Rows are one point carried round by a steady rotation, each followed by how many steps it has turned.
The counts run from 0 to 284.
[ 72 123 169 153 146 154 142 135  79 120 139 135 111 131 136 135 124 111
 156 172 112 142 119 198  88 171 125 123 123 101 144 148 118 145 153 138
 127 114 143 154 103  97 177 146 148 108  90 140 140 100 136  96 171 176
 110  85 142 149 130 132 114 119 193  93 137 151 126  98 123 147] -> 105
[155 145 136 135 131 180 144 131 104 133  95 132  88 151 124 143 160  85
 164 134 142 146 117 106 105 129 125 113  91  87 119 150 112 136 123 112
 154 141 101 163  63 147 149 137 155  76 115 134  89  85 129 105 161 134
 126 116 163 117 135 127  90 105 155 130 142 185  65  96  83 116] -> 278
[129 145 112  68 130 101 141 117  71 134 168 127 132 127 143 106 163 114
 121 152 132 143 137 139 168 161 107 119 106 145 100 123  87 147 177  74
 118  68 107 149 103 122  86  87 120 174 113 137 119 111 132 165 130 153
 103 147 152  98 153 120 131 102 127 173 164 117 136 100 145 144] -> 196
[ 93 149 157 154 140 134 131 101 167 142 171 102 118 123 143 132 128 110
 109 157 118 127 137 108 123 122 147  91 185 112 125 117 108 132  63 150
 121 113 154 155  79 115  87 108 137 136 144  84  87 121 103 102  88 123
 110 105 116 162 130 115  92 102 104  89 178 114 100 155  84  97] -> 75
[148 126 112  81 157 116 119 145  63 173 141 129 119 117  92 141 170 103
 153 136 155 128 137 126 115 136 133 105  61 143  98 137  99 112 160 136
 120 122 140 188  99 140 136 131 123  97  85 138 135  96 132 124 152 144
  78 148 168 104 101 158 100 130  84 142 132 144 115 136  93 161] -> 235
[127 156 140 108 122  81 138 143  66 156 136  84 110 155 138 136  89  95
 133 137 163  89 150 126  96 140 126 140 143 148 132 115  95 178 129 136
 118 107 143 159  94 127 149 171  84  98 142 141 154 113 134 110  85 101
  87 116 153 153 118 127 103 102 112 162 124 144  71 127 101  96] -> 246
[138 144 183  88 125 122 140 139 163 152 153 144  89 155 116 128  82 126
 140 163 154 138 125 137 131 121 112 112 180  82  88 153 135 114 116 122
 105 110 104 169 142  96 159 112 148 156 106 132 110 144 124  85 151 175
  76 117 138 130  64 112 127 123 117 107 165 183 120 131 162 134] -> 221
[124 129 166  96 116 165 173 161 120 156 149 151 108 117 159 105 107 109
 155 181 138 158 110 193 155 139 106 128 120  84  90 135 119 105 122 101
 101  61  81 173 104 118 136  97 145 145 124 146 108 113 135 110 154 167
  87 104 163 115 109 121 128 128 130 134 157 163 134 113 124 140] -> 217
[110 158 143 123 177  74 113 152 106  91 155 155 123 146 120 142 191  82
 113 112 133 119 157 140  96 114 141  92 119 160 154 128 112 127 134 139
 158 124 143 112  72 149  92 130 136 133 111 139 162 105  81  94 131 132
  99 125 128 133 137 132  92 103  76 149 147 152 100 131  75 121] -> 58
[142 165 174  76 165  96 133 126 140  97 127  98 127 172  80 151 142 129
 142 152 149 154 138 165 118  91 104 140 122 128 115 162 131  88 178 116
 145 138 125 143  95  96 146 123 134 118  77 146 111 122 131 166 116 157
 124 152  87 160 133  99 104 119  82  98 151 129  67 122 137 117] -> 49
[148 100 142 101 114 122 132 131  47 171 156 115 107 159 113 139 135  91
 146 150 155 140 140 119  77 188 118  98 110 109 103 140  92 173 166 120
 114 136 151 150 114 114 157 144 120 114  73 137 145 138 134  64 157 134
  89 106 150 125 113 146 117 128 134 139 150 148  88 102 135 126] -> 240
[110 146 187 170 201 155 159 126 128 139 147 134 105 115 145 112 179 112
 124 147 103 100 134 112 126 127 142 126 146 180 137 161  81 123 114 142
 121 157 142 125 131  90 140 143 133 108 103 119 176  82  95 129 124 130
  96 139 151 147 116 122  94 116 117  68 161 122 141 170  88  94] -> 97
[110 148 148 128 118 142 192 156 114 135 143 121 102 146 168  81 154 103
 134 125 131 124 120  77 144 140 160 122 175 137 120 103  91 158 102  67
 106  83 111 133 140 118 124 154 119  90 129 113 110  80 105 104 147 117
 111 126 153 128 121 118  95 118 110 149 173 142  73 104  91  88] -> 208
[ 92 160 149 129 122 141 140 110 124 152 129  83 127 131 148 154 119 108
 140 177 128 138 153 135 136 139 140 117 152  94 114 103 118 124  97 115
 141 106 124 150  59 118 124 143 162 112 141 103  58 120 116 120  83 128
 145  93 125 168 148 120 100 109 150 121 157 121  36 126  97  95] -> 72
[ 34 155 147 149 169  88 123  70 132 116 157 100 114  90 113 117 163 154
 101 161 127 106 149 106 107 132 140 126 135 117 164 134 138 121 159 170
 100 120 168 169 131 129 110 139 147 120 105 121 123  98 114 143 146 129
  83 128 112 150 126 143  98  69 111 109 128 138 126 148 105 140] -> 117
[137 151 149 114 139 142 155 183 129 147 146 158 111 121 150 115 122  86
 154 132 141 143  92 175 163 107 117 127 150 110 103 135 117 101  87 121
 116  58 104 182 105 127 112 112 115 132 142 134 136  89 120 117 151 168
  65 134 164 113 100 121  95 110  92 132 141 178 154 125  97 143] -> 215
[138 182 135  90 125 108 138 151  93 141 115 121 113 205 114 138 150  90
 139  99 141 113 138  74 166 122 123 123 178 129 101 129  93 146 144  61
 149 103 109 146 141 122 129 167  99 115 127 129 119  93 124 120 131 166
 132 154 149 127 112 112 111 118 121 149 171 162  75 103 156 127] -> 203
[ 62 122 137 105 125  98 127 112  81 143 160 104  93 158 117 154 131 139
  99 173 159 126 117 164 143 155 135 172 158 100  87 129 154 114 143  89
 126 103 157 160 155 111 135 142 149 144  87 125 102 135 145 131 121 158
 104 126 176 153  99 148 109 109 131 145  95 152 114 118 200 130] -> 180
[106 142 116  94 143  76 149 151 110  82 174 122 105 126 157  89  95 130
 134 173 152 107 138 215  92 122 120 137 106 170 127 132 104 131 121 146
 119  75 117 155  65 103 163  95 121 153 143 165 126  99 137 133 109 154
 106 131 119 157 127 137  91 145 136 141 121 126 118 122  94 104] -> 40
[116 153 134 113 147 132 146 189 121 143 152 166 104 117 156 109 140  80
 146 121 136 124  93 157 148 105 137 120 147 119 115 121 110 107  95 112
 119  54 105 181 116 142 113 123 117 116 154 136 125  63 120 105 157 163
  77 137 180 114 101 138  84 125  91 144 129 177 143 129  92 152] -> 214
[185 110 148 102 141 129 147 141  65 168 141 129 132 125  87 149 150  88
 159 133 156 171 125 136 121 150  95 109  94 122  81 158  99 119 164 145
 117 135 138 171  76 113 128 124  96 130  70 133 157 136 131 124 141 131
  70 120 163  94 112 133 113 106  79 124 151 138 132 121 108 142] -> 237
[110 136 164 115 169 153 157 169 129 159 166 159  81 118 187 114 170 100
 118 155 137 110 103 164 143 114 156 132 161 143 114 116 106 128  89  71
 105  79  93 133 131 132 116 124 157 110 146 136 124  84 112 106 136 147
  96 137 176 114 101 125  98 146  95 154 135 141 120 144 114 121] -> 212
[158 117 148 110 116 103 122 139  58 166 155 118 106 172  99 156 122  83
 141 131 163 130 140 108  73 176 115 102 139 121 103 144  94 184 143 136
 112 143 163 147 112 110 148 147  99 125  83 132 156 143 132  63 143 137
  93 109 152 130 104 142 116 117 114 133 152 160  96 104 137 123] -> 241
[164 126 166 153 127 179 168 132 132 118 119 140  89 143 131 148 134  89
 147 125 130 156 117 104  95 132 109 110 135  89 109 164 119 147  87 136
 134 159 115 138  61 133 136 109 144 111 102 126 101 138 119  80 150 124
 108  95 161 116 118 110  92  89 139 103 155 177  96 106  79  93] -> 280
[107 168 149 149 165 184 122 100 113 150 120 110  85 120 151 172 183 109
 125 143 121 117 101 151 177 121 113 183 165 117 126 155 112 131 109  99
 147 115 118 169 120 127 106 132 128 116 131 115  98  99 149 169 100 171
 126 131 178 128 153 117  84  91 142 111 120 131 146 143 168 129] -> 141
[139 143 149 113 165  94 139 166 138  86 168 134  90 140 146 122 107 119
 136 147 153 108 119 211  87  92 111 139 155 175 116 146 105 146  82 149
 118  97 128 138  70  99 152  90 118 159 137 151 133 119 122 116  85 152
  95 126 130 144 106 128  76 140  98 121 127 118 138 150  99  98] -> 38
[156 160 165  84 137 127 142 116 104 152 158 124 113 183 129 140 157  98
 108 139 132 149 133 101 172 152 103 131 158 120  90 155  95 141 158  63
 132 110 114 116 151 100  98 115 109 166  88 131 132 138 126 138 136 166
 115 158 147 126 130  97 133 113 117 138 180 147 126 102 198 124] -> 200
[106 133 161 115 171  93 131 143 120 101 167 131 105 135 133 131 203 110
 110 153 139 132 161 138  73 137 155  97 115 163 144 120 105 143 155 107
 125 139 140  76  90 119 124 122 179 120  88 133 130 111  89  92 132 130
 127 122 105 136 147 132  91 134  88 150 158 118  57 127  90 104] -> 56
[128 151 142 162 121 176 150 117 133 108 129 118 112 112 124 131 143 120
 154 117 120 156  79 122 143 127 101 150 192 101 119 153 111 174  95 121
 119 104 134 186  98 109 130 112 111 131 124 113  67 115 143 135 139 174
 136  96 154 112 134 103  77  74 160  86 155 130 151 105 139 133] -> 145
[ 82 153 103 118 155 119  95  94  86 133 114 112 136  96  77 156 191 131
 143 128 125 139 139 121 124 137 125 125  96 103 145 143 126 123 189 145
 137 129 155 186  86 149 109 126 148 118  86 129 107  95 135 155 154 169
 111 127 132 107 153 145  90  74 122 128 138 127 122 120 109 194] -> 122
[107  98 152 144 167 117 160 141  83  88 129 159  87 116 125 112 186 131
 123 133 143 113 134 131 112 151 149 139 152 158 100 139 125 169 128  88
 116 133 132  92 135 119 179 143 172 127  72 132 102 139  93  77 147 138
 116  98 189  90  97 145  79 115 142 155 125 118 101 120 126 118] -> 169
[128 162 142 116 172 118 141 125 127  95 110 137 113 154  80 129 175 157
 135 112 147 118 126  89 164 102 113 154 140 130  96 177 135  94 159 119
 142 155 134 168 159 114 145 139 130 121  74 139 115  92 119 155 170 181
 103 167 164 112  96 123  90  93 125 101 148 157 144 137 158 138] -> 161
[ 85 140 140 123 127 121 151 111 101 174 189  76  84 131 167 119 133 104
 102 181 147 110 109 130  80 145 144 144 140 129 150 110 115 157 123 123
  92  95 154 174 130 125  90 140 101  91 133 129 142  93 155 136 117 107
  86 145 129 177 131 151  98 113  90 139 117 161  98 136 122  99] -> 251
[ 99 135 111  79 159  81 108 127 104 124 188 118  99 103 119 112 191 124
  91 142 149 106 140 126 120 124 156 110 162 167 121 102 104 178 138  85
  85  76 144 141 123 136  92  94 148 158 116 124  85 113 119 121 108 142
 111 138 124 105 121 134  90 123  91 170 150  91 123 134 136 153] -> 191
[ 69 147 125 103 124  78 114 119  81 126 138  99 107 162  96 166 127 127
 101 147 154 123 114 141 133 144 129 159 174  88  90 128 152 112 136  92
 131  98 165 183 144 125 128 161 132 129 101 118  86 120 147 120 123 163
 106 134 166 158  91 156  88 107 124 142  97 155 110 117 186 143] -> 181
[132 147 168 130 113 109 177 122 102 161 151  72 112 139 150 122  92  97
 122 154 154 119 130 137 116 134 124 158 154 146 130 128 104 156 116 144
 105 113 139 150  95 116 119 141  75 119 127 138 157 132 135 144  75  74
  67 114 153 158 124 123 113  75  88 139 131 134  95 143  97  68] -> 248
[124 133 114 118 137 131 157  81  98 144 180 108  82 181 181 128 154 129
 112 159 132 101 160 104 124 150 131 130  62 147  66 157  80 104 113 111
 150 133 128 144 121 104 122 122 120 124 117 144 121  97 127 114 133 127
 100 174 187 138 134 171 102 157 133 148 138 166 118 126 146  72] -> 24
[140 145 186  77 131 119 136 130 153 156 142 139  86 145 129 137  87 132
 140 171 154 120 143 151 131 122 115 116 178  98  77 148 133 117 122 110
 101 112  90 145 143 112 176 118 168 151 107 144  92 153 125  92 135 179
  88 115 135 129  72 107 125 138 120 123 162 162  95 134 170 131] -> 222
[145 166 157 116 153 143 116  89 132 151 169 133 121 155 109 140 122 114
 130 158 104 121 152 106 136 147 104  81 135 116  99 170  79 127 138 154
 135 150 134 161 103  77 130  90 134 169 103 116 132 130 121 117 141 193
 111 143 112 137 120 104 132 123 167  67 205 133 151 129 152 138] -> 86
[113 138 172 164 183 159 155 160  92 126 118 151 122 115 126 141 143  99
 163 146 111 146 103 188 139 136 106 139 114 129 141 170 107 112 132 169
 140 128 143 172  87 102 146 137 117 110  99 136 170  86 123 138 147 168
  86 114 157 136 130 117  93  94 132  75 139 144 165 126  83 144] -> 102
[137 148 149 107 168 146 160 128 108  99  86 133 109 127  83 136 183 155
 162 133 145 136 134 126 168 117 120 167 125 139  86 176 131 100 174  93
 138 145  97 141 119 109 182 144 161 112  67 138  85 114 122 165 143 170
 126 138 169  91 106 118  87 113 128 127 139 122 104 125 144 132] -> 163
[121 113 127 137 143 122 142 156 108 101 175 118  78 159 143 118 126 119
 131 150 153 108 105 164  48 125 138 123 160 155 103 132  98 175  78 118
 121 110 149 139  97  96 174 118 128 120 132 130  94 108 128  66 118 158
 136 118 122 153 109 148  56 174 130 113 134 123  97 122 115  93] -> 35
[ 40 141 168 136 151  99 148  68 132 118 141  89 122  79 144 102 129 165
 114 193 122 113 166 141 118 148 143 150 125 132 152 129 136 132 163 164
  92 117 135 143 114 112 149 132 172 126 111 132 108 116 116 153 114 118
  94 104 114 150 130 124 117  75 136 128 130 111  91 151  98 119] -> 115
